In the data rows, 128 means zero.
Here are some numbered points:
[121 136 105 123 157 111 143 153 148 117 142 133 136 147 121 115 151 133 148] 0
[136 113 152 151 184 142 114 122  84 117 125 164 135  43  93 141 114  60 103] 1
[134 112 127 131  79 121 130  79 161 139 108 112 118 174 154 105 149 147 129] 2
[137 127 148 118 125 157 116  96 107 140 138 113 131  97 110 117 106  97 107] 3
[143 170  97 113 143 137 163 145 139 100 101 140  93 130 122 161 171 138 114] 4
[ 77 107 119 133 133 112  99 211 125 167 122  90 120 175 123 100 111 145 137] 5
[108  91 126 146 157 114 132 146 126 128 143 123 116 118 119 145 156 107 112] 6
[109 126 139 153 202 145 130 151  84 105 153 160 132  79  93 140 152  93 117] 7
[111 135 115 134 120 124 125 127 167 121 138 123 112 143 142 151 150 151 129] 8
[132 127 143 146 125 126 128 124 151 135 153 140 129 144 146 122 152 140 112] 9
[140 135 134 119  98 143 124  91 139 123 109 128 120 128 122 137 121 114 131] 10
[121 138 166 137 161 138 140 134  94 168 184 147 137 102 144  58 112  91  86] 11
[125 132  91 138 191 132 151 159 136  99 140 149 109 154 122 142 175 144 104] 12
[192 175 163  91 143 149 152  88  90 160 139 156 151 103 135  96  83  84 112] 13
[138 129 170 101 124 109 104 154 133 135 118 134 189 129 151 108  75 142 162] 14
[122 117 166 138  82 137  93  70 129 182 142 105 135 120 118 106  84 154 130] 15
[156 137 162 124 131 158 114 111 113 169 154 139 167 102 158  92  88 126 126] 16
[122 127 108 145 159  88 132 197 121 106  94 125 130 142 107 158 139 148 157] 17
[140 160 110  90 129 145 150  80 154 119 125 157 132 130 138 125 135 131 110] 18
[109 103 135 153  77 149 107 114 107 133 134 103  95 115  81 150 118 120 161] 19
[100  90 112 188  43 106  64 123 168 129 138  80 110 159 119 136 136 168 160] 20
[110 110 163 138  84 118 113  79 159 150 129 116 135 147 155 114 114 143 137] 21
[129 133 111 132 149 118 143 150 143 118 135 135 148 127 155 115 147 134 127] 22
[105 112 131 168 106  92 101 181 183 139 164  95 145 174 147 110 127 156 156] 23
[104 124 133 132 122 139 135 137 135 116 152 115 108 133 108 136 147 128 113] 24
[104 138 129 116 134 122  89 197  97 159 104 106 135 160 117  73  96 124 139] 25
New points follow, each followed by the number of its nearest point above.
[149 130 136 122 129 147 142 112  87 138 136 128 141 109 128 136 101 101 133] 3
[ 99  93  79 138 117 102 116 186 159  92  97  93  94 146  94 178 163 165 175] 17
[146 120 153 114 142 124 124 161 128 136 116 132 176 128 135 120  81 139 150] 14
[129 129 162 128 100 128 141  95 159 168 169 125 149 167 192 114 106 139 123] 21
[101 102 160 158 122 134 123 153 115 178 211 106 137 123 150  86 102 122 102] 11
[108 131 140 107 123 147 132 106  77 145 137 121 110  93 107 118 124  97  97] 3
[ 91 112 165 155 115 111 124 148 142 162 176  98 155 156 156  99 112 151 138] 23
[137 161 131  92 127 130 164  92 148 138 141 154 158 140 186 127 132 123 100] 18
[173 168 111 101 132 150 174  68 134 113 109 152 127 125 148 120 150 117 116] 18
[143 159  62  75 120 124 175 107 154  91  59 157 113 154 120 158 184 151 130] 4
[104 109 119 154  99 132 129 107 143 136 135 118  87 132 107 115 145 140  98] 24
[162 165 117 126 135 136 168  60 132 123 137 149  96 117 125 147 167 119  93] 18
[133 150  84 108 140 114 153 132 148 102 102 126 107 145 129 162 172 135 123] 4
[101 104 122 142 115 123 111 157 142 131 155 101 120 132 122 110 140 124 130] 24
[143 122 117 135 118 130 117 131 117 106  99 140 118 116 112 152 113 130 129] 10
[151 162 113 105 109 125 147  98 149 123 120 138 126 143 134 103 133 135 107] 18
[109 115 102 142  94 140 138  64 129 124 103 134  89 133 103 146 147 123 124] 10
[111 107 112 146 118  93 100 172 169  83  82 101  92 155  95 186 158 158 159] 17
[149 141 121 130  83 144 122  64 150 128 110 138 125 132 117 146  99 133 125] 10
[143 146 129 120 146 159 146 101  89 141 155 142 104  91 114 112 129  79  58] 3
[ 74 116 135 170 135  76  94 197 159 143 171  95 159 162 141 107 148 164 148] 23
[129 143 107  81 165 164 143 136  71 137 129 129 132 103 110 104 116  90  80] 3
[132 142 125 114 106  96 128 120 186  81 135 144 158 177 174 145 142 176 167] 8
[175 191  99  57 141 146 192  69 121 124 106 167 114 112 138 153 148 116  98] 18
[149 152  92 113 136 142 140 121 108 100  90 139  90 122  90 142 155 115 108] 4
[129 116 144 142 129 134 114 128  87 111 101 121 136  89  97 124 104 113 134] 3
